Each row is where one point has got to under a steady rotation. How many steps took it there?
The counts run from 0 to 520.
[  7   9  21 -15  21  17 -39  -1  -5 -36   2 -20  33 -24  -9  10  -7 -11
   0  14 -13   8  -7   7   1 -26 -10   1 -28 -32  20 -13   4  29   5 -25
  22   8   3 -26 -25  -3  22  14 -16  -1   5 -16   8  22  -1 -10   3 -11
  -6   2 -30 -31  -1 -20  -8   5   5  -7 -18  15  -6 -13   8   1]
82
[-16  -7   6  -3   7  24 -35   5 -18 -33  -6  -7  18 -12 -31   2 -12 -19
  -7   0 -24  25  19  -2  -5 -24  -4  -1 -25 -18  23  -3 -20  29  12 -18
  21  12 -28 -24 -27  16  23  24  -1  -7   1  -6  -8  14  19 -18  -1 -22
   2  11 -30 -23   3 -21  -9   7   5  -6  12  16  13   7   6  10]
402
[ 10 -29 -12  10  -3  33 -42 -23   5 -42 -31   6   7  15 -26  20  19 -20
  -6   2  -7  19  -9 -10   7 -15  -3  16 -31 -17  14   1  -8  20 -11 -28
  16  -1 -12 -24  -5   8   9   9  15  17  -6  13   5  23   9  -7  15 -18
  -2  13  -2 -12  12 -23 -19 -17  21  -4  -2  13  -2 -10  20  20]
169
[  6 -25   6   9  -4  36 -50  11 -12 -31 -14   4  13   3 -20   0 -25 -15
  -1   5   8  22 -15   3  -6 -15 -12 -10 -11  -3   6  -4   0  28  14 -37
  21  20 -21 -13 -32   5  23  21   6 -14  -5   6  -8  10  19 -22  13 -12
  16   5 -23 -18  -8 -36 -13 -14  25  -4 -16  -2 -13   8  -5  -5]
238
[ -2 -37 -11   6 -10   2 -49   1   5 -37 -23  18  18  10 -21   7 -10 -19
  -9   4  -2  26  10  14   2  -9 -16  15 -13   0   1 -18 -24  24  -3 -34
  22   8  -3 -17 -16  13  10   6   3 -11   8  27  -2  15  22 -12  -9 -10
  -3  16   4   0  -1 -27  -3 -25  28  -2  -5  13  -1   4   6  -4]
466
[ 11  -3   6  -2  24  14 -43  -6 -22 -30  10  -6  23 -15 -18   8   5 -18
   4  13 -21  -1  -2  22   0 -29 -25  -3 -17 -27   5   1  -3  31   9 -14
  31  -3   2 -27 -23   2  22   5 -23 -12  13 -10  18  16  11  -6   4 -12
 -14   4 -31 -35   1 -19 -20 -15   5  -2 -14   8  -2   1  20  20]
96
[  8 -30 -10   1  -5  11 -35 -17  -6 -41 -39   1  15   3 -25  24   1 -15
 -15 -10  -2  32   5  -8   8 -12  -2  32 -31 -16  11  -4  -5  27  -2 -24
  10   9  -8 -29  -5  19   4  16  28  15  -1   4   2  24   5  -9  11  -8
  -2  -1   0 -15  -5 -24 -17 -19  12   1  10   2   5  -5  21  18]
171
[ 15 -15  11   6   1  30 -48  11   3 -17 -22   3  30   0 -14 -17   1 -10
  -3  14  15  13  -2   8  -4 -10  -8 -15 -21   3   3 -14  -7  28 -13 -41
  29  17 -23 -16 -24   1  38   8 -21  -3  14  -3  -4  13  -8 -14 -10  -5
  -4  37  -1  -8   9 -19 -22 -23  30  -6  -9  16   1  -2  -1   3]
219
[ 15 -19  -5  -3   0  31 -44  11   0 -26 -11  -3  23 -26 -14  -2 -10 -15
   1  -8  -3  15 -16  26  -8  -7   2  -9 -13 -17   9   9  20  40  14  -5
  29  12 -17 -23 -24  11  28  10 -12 -13   2 -15  -5   2  -5  -2   6  -6
  -2  10  -8 -29  -9 -16 -43 -16   8 -12  -6  -7  -9   0  16  18]
258
[  1 -16  15 -16  22  16 -39  -6   4 -41 -10  -6  14  -5  -7  22  -4 -17
   0  12  -2   3  10  -3   9 -29 -30  23 -22 -35   6  -2 -13  18  -1 -28
  24  15  23 -32  -7  -4  16  22  13   6   3  16   3  19  12  -1  13 -13
 -10   7  -7 -31 -19 -24  -4  -3  19 -14 -10  17 -14  -4  17  13]
334
[ 15 -21  -2   1   3  20 -46  -1   0 -31 -32   2  27  -1 -10   0  11  -3
  -3   6  -3  11   7   8  -1  -5  -8  12 -34 -12  -2 -12 -15  22 -19 -34
  29  12  -6 -35 -12  -4  26  -1  -6   9  17  -6  20   7 -15  -1 -22  -2
 -16  25   2 -11  -3  -7 -31 -33  25  -2   8   5  17 -14   8  20]
191
[ 24 -22   1  -3 -13  34 -53   7  -1 -27 -11   7   8 -12  -5  10 -11 -23
   7 -12  16  10 -14  -4  -1  -3 -14  -7 -17  -3  19  13  17  30  11 -27
  32  14 -20 -15 -17  24  32  24  -2  -4  -4   2 -18   8   3 -19   4  -7
   4   9 -16 -17  -4 -27 -11 -15  27   5  -7   0 -20   0   8  -3]
250
[ -6 -24 -10  -6   2   5 -31 -10   5 -37 -13 -10  20   6 -28  14  -3 -23
 -18 -18 -26  36   5  -6   7 -22   5  13 -13 -12  30  -6  -4  32  12 -22
  12  -3 -29 -29 -10  31   8  24   9   6   3  11  -1  18   5 -28   1 -20
   5  12 -13  -5   7 -27  -2  -3  13  -2   9  15  -7  12  20   6]
144
[-11 -20 -17  -4  -1  30 -43   2  -4 -28 -31  15  23 -10  -1  23   4 -29
  10  -9  -2  -4   2  19  -5 -19 -19  21 -10  -1   6  -8  -1   6   6 -25
  40 -10  -4 -21 -16  -1  19   7   2   1  19  26 -13   8  22 -14   7  -5
   3  15  22 -16   2 -34 -12 -27  24  -2  -4  20  -9  -1  14   9]
35
[  4 -27   2  10  -4  28 -34   0  -8 -22 -42   0  33  -3 -18   1  -4  -5
 -15   6   3  12  -4  24  -7 -15  -3  -8 -14   9   4 -17  -3  30  -8 -43
  14   3 -20 -12 -26   3  21   8  -8   4  13  -3   9  28   5 -17  -5  -1
   9  24  15  -7  12 -29 -27 -33  17  11 -11  11   5   1   1  15]
207
[  6 -32   7 -17  -3  10 -48  -6 -16 -43 -27  -2  16 -19 -11  -8 -25 -17
  -5   6  17  18   7  13   9 -21 -14  -1 -30 -14 -16 -11 -12  39   1 -14
  24  34   5 -26 -14  11  18   4  -6  -9   2  10  -1   8  10  -4   3 -10
   0  15  -9 -26   3  -9 -28 -16  15 -18 -12  -5  -2  -7  11   3]
497
[  2 -36 -13  10 -11   7 -41   0   6 -35 -32  14  19  11 -28   5  -1 -18
 -12   0  -5  25  -7  22  -5 -16  -7   2  -8   2   5 -21 -11  40   2 -36
  12  -2 -10  -7 -22  16   3   4   4  -6  11  23   1  25  24 -13  -5  -8
   1  18   9   0   8 -31 -10 -29  21  -1  -9  15  -6   6   4  10]
464
[ -4  -7   2  -1   6  31 -45   6  -2 -31  -7   2  27 -14   6   9  -6 -23
   5   9 -12   0 -11   8   0 -28 -21  13  -8  -7  19 -23  -6  18   0 -34
  27  -3  -7 -25 -28  11  12  11   4  10  18  10 -14   8  28 -16  14   2
   6   9 -12 -25   2 -42   5   1  24 -15  -9  30 -13  -1  10  -1]
63
[ 10 -23   1   5   0  20 -50   3 -14 -15 -35   1  16  10 -20  -1  -4  -9
 -21   7  12  14   3  13   1 -14 -18  15 -20   3  -2 -20 -15  19   4 -52
  10  15 -15 -14 -20   2  25  20   4   0   8   5   1  19  12 -24   1  -4
   2  14  -4 -10   0 -30   2 -41  30  14  -7   2  -2   3  -3  -2]
211
[ 15   6  19 -12  18  13 -34  -3  -9 -32  -4 -16  35 -29  -8   8  -4 -13
  -1   9 -11   5  -9  14   6 -25 -11  -8 -24 -29  19 -13  10  41   4 -18
  21   3  -1 -21 -21   6  20  10 -19   0   6 -15   7  28  -2 -12   8  -6
  -7   6 -23 -36   5 -23 -19   0  -1  -6 -16  18  -7 -10  10   8]
83
[ -1 -10  -7 -14  15  11 -44   5   5 -29 -30  -2  27 -25  -6  10   1 -19
  -6 -11 -11   5  13  26 -19 -24  -4  26 -24 -22  -2 -16   8  21  24 -13
  21  11   8 -26  -8  -9  22  -7   3  -6  18   8  -5   5  -6   8   7  -7
 -23  11  16 -31 -19 -24 -15 -26  21 -11  -1   8  -5 -11   7  11]
28
[  0   1  14 -18  19  21 -18   5  18 -48 -17  -7  24 -13 -10   4   1 -18
   2  16 -14   6 -21  11   0 -30 -20  15 -22 -31  -1  -7   1  25   1 -27
  16   6   9 -24 -21   4  12   3  -2   8  14  14   3  15   3   5   7   9
  -7  28   8 -33  -7 -23 -34 -13   8 -18 -13   8 -21  -1  24  24]
326
[ -4 -18 -16  -8   0  30 -35   2   6 -27 -37  11  32 -21   1  12   2 -27
   0  -9  -6  -5  -6  30 -15 -24  -6  13  -8  -2   8 -16   7  26  14 -11
  28 -10  -7 -19 -17   3  14  -3  -3   1  16  16 -11  13  12   0   8  -4
   0  19  29 -23   6 -35 -20 -28  14   0  -9  24  -6  -4  13  18]
33
[ 24 -21 -15   7   2  41 -65 -11 -23 -26 -25  -5  15  -4  -6   8  -3 -20
   2  -1   5  -5 -17   9 -11 -22 -19   6 -17   0  -7  -9  11  13  18 -27
  32  -1 -14 -18 -19   6  25   4  -4   0  10  14   1   2  12 -14  19   0
   2  -1  -9 -24   2 -27 -17 -33  27   9 -17  -4 -16 -12  14  -1]
518
[ 30 -16  -1   0   2  23 -56  10  -8 -25 -12  -2  11 -17 -11   0 -10 -13
  -3 -11   3  21  -8   6  -6 -16 -10  11 -19 -21   9   7  20  33  26 -18
  23  26 -11 -17 -16  13  32  19  10 -13  -7  -9 -13   0   2  -9  18  -2
  -9   2 -23 -25 -21 -27 -13 -22  24   4  -8 -15 -15   0   8   0]
253
[-15  -1   3 -16  14  21 -30   0  32 -27 -14  -4  28 -11 -19  -7  -3 -19
   4   7 -10   5 -10  24   3 -18  -3  14 -20 -34  12  -6  11  27  -1 -20
  17  10   4 -25  -8   7  24  24 -10  -4  13  16  -7  25  -2  -4  14  -8
 -12  30  19 -26   1 -34 -22 -15  15 -18  -7  24 -22  -2  24  16]
312
[ -3   1 -10 -18   3  25 -42   8  10 -48 -28   2  22 -21 -16   9  -8 -19
   8  -3  -2   0  -2  18 -14 -16 -14  22 -38 -24  -2   0  12   9   5 -19
  38   9  -1 -17 -14  -7  29   4  -7 -10  10  20   1   9  -9  -1 -18  -8
 -13  20  21  -9  -6 -10 -32 -25  15  -5  -8  -1  -6 -23  11   9]
17
[  0 -26   6   0   3  13 -37   5 -12 -27 -37  -7  44  -6 -12  -1  -2  -2
 -14  -1  -2  24  13  26   0 -17  -2   8 -18  -2  -3 -18 -14  28 -15 -34
  28  11  -9 -31 -23  -3  25   3  -4   1  16 -15   7  14  -5 -11 -16  -2
   0  22   7  -9   5 -16 -35 -21  16   1   0   2  14   5   6  12]
204
[ -4  -8   3  -6   7   5 -24 -15  10 -36 -17  -3  17   3 -31  12  22 -29
 -16  -9 -11  36   1   4   9 -24  10   5 -23 -21  13   3  -7  39   7 -14
  26  -1 -25 -30 -12  21  20   5 -15  -3  13  16  -1  20  -2 -12   7 -13
  -7  41   0  -2  20 -19 -23 -15   7  -3   5   6  -5  11  33  15]
139
[ 20 -17  -1 -19   6  16 -58  -8 -18 -31 -33 -20  29 -26  -4  -7 -18  -6
  -7  -5  12  16   3  13   2 -28  -2  14 -28 -17  -2 -16  14  26  19 -11
  20  25   8 -26 -12  -1  30  13   1  -2   4  -7   4  10  -5 -11  12  -2
 -11   0 -10 -25  -6 -17 -19 -18  19  -2 -11  -7  -3 -11   7  -1]
510
[ 24 -23 -10   1   1  27 -52  -6 -24 -23 -27  -5  16 -11  -5   9  -5 -15
  -6  -5   4  -1 -11  12  -6 -26 -18  13 -18  -3  -5 -12   9  19  27 -21
  26   9  -4 -19 -17   6  19   1   2   3  11   9   1   3  16 -15  25   1
   0   0  -7 -25  -4 -28 -10 -36  25   8 -12 -14 -15  -6  10  -1]
519
[-13 -18  -6 -13   8  12 -38   8  -8 -29 -30   8  28 -22  -3  22  -9 -23
 -10  -9  -6   9  13  18  -6 -26 -18  32 -15  -9  -2 -19  -5  17  25 -25
  22   2  10 -27 -15   6  11   7   9  -2  23  12 -14   8  21  -9   7   4
  -6   4  16 -18 -13 -38  -4 -23  21  -4   1   4  -5   6   6   4]
38
[ 13  -7  -4   6  10  10 -33 -10   0 -25  -8  -8  26   1 -27  28  13 -24
 -11  -8 -22  12  -7  15  -5 -25  -5  -5  -7 -12  27   4   5  37  21 -22
  23 -21 -20 -12 -18  14  23  15 -14  -3   3   3  11  29   9 -23   5 -20
  -1  11  -7  -4  12 -31  -4 -13  11  22 -13  22 -10   2  21  13]
115
[  6 -34  -4   0  -2  20 -60  -6 -13 -43 -21  -4  14   0 -16 -10 -25  -9
  -1  11   6  13   0   6  -1 -29 -13   0 -20  -8  -9 -21 -10  27   4 -26
  16  26   1 -17 -22   0  13   4   6  -5   4  24   3   7  20 -12   8 -19
   2   4 -19 -27  -5 -13 -10 -12  20 -19 -23   9  -8  -4   2   0]
495
[  2   5   8   1  11  26 -22   3 -15 -25 -16   3  13  -5 -19  10  32 -34
 -10   6  -8  19  -4  -4  -1 -29   2  -5 -21 -15  19  -1  -8  32   8 -26
  21  -2 -27 -15 -26  21  30  10  -7  -1   2  -2 -16  24  12  -7  23 -11
  -2  31  -8 -14  23 -33 -13 -12  10   7   6  17   5  13  19  21]
395
[  9 -25   1  -2 -13   5 -36   3  17 -40 -38  -1  27  -6 -22 -10  -4 -15
  -8   7   4  29  -6  18   2 -13   5  -2 -16  -1  10 -20  -2  45  -6 -26
  18   9 -10 -14 -14  16  13   1 -11  -1   7  19  -3  24  -3 -15 -11 -10
  -1  34  14  -2  16 -18 -23 -19  16 -10 -14  22  -5  -3   5   2]
474
[ 20 -48  -7  21   1  28 -49  -6  -1 -20 -36   3  24   8  -9  11  12 -14
 -16   2   0  11   4  13  -6 -13  -8   6 -13   5  11 -17 -10  27  -1 -42
  13  -2 -11 -18 -12  -5  15   3  16   8   3   2   6  16   8 -10   3 -17
   1   4   1 -20  -6 -35  -2 -31  32   6  -3  21   3  -4  -4  17]
197
[-11 -12  -9 -12   7  22 -39   9   8 -37 -27  -2  38 -28   3  11   1 -18
   7 -10 -12   4   8  29 -16 -21  -5  21 -14 -12   6 -16   6  19   9  -9
  39   2   0 -33 -13  -8  25  -5  -4  -1  17   9  -1  -1  -8  -1  -9  -3
 -11  14  16 -22  -9 -21 -28 -17  18 -13  -3  14   0  -8  11  14]
30
[ 16 -24   3 -11 -10  25 -39   3   0 -54 -41  -4  30 -16  -1   5  -9 -16
   1  -6  16  16 -15   2   6 -17  -5   1 -28  -2   4 -12   9  30   1 -25
  35  13 -12 -22 -26   9  18  -6   3  10   0  12  -3  11  -3 -15   1   4
  10  17   3  -8  15  -9 -33 -10  13  -4 -19   1 -12 -14   8  -6]
502
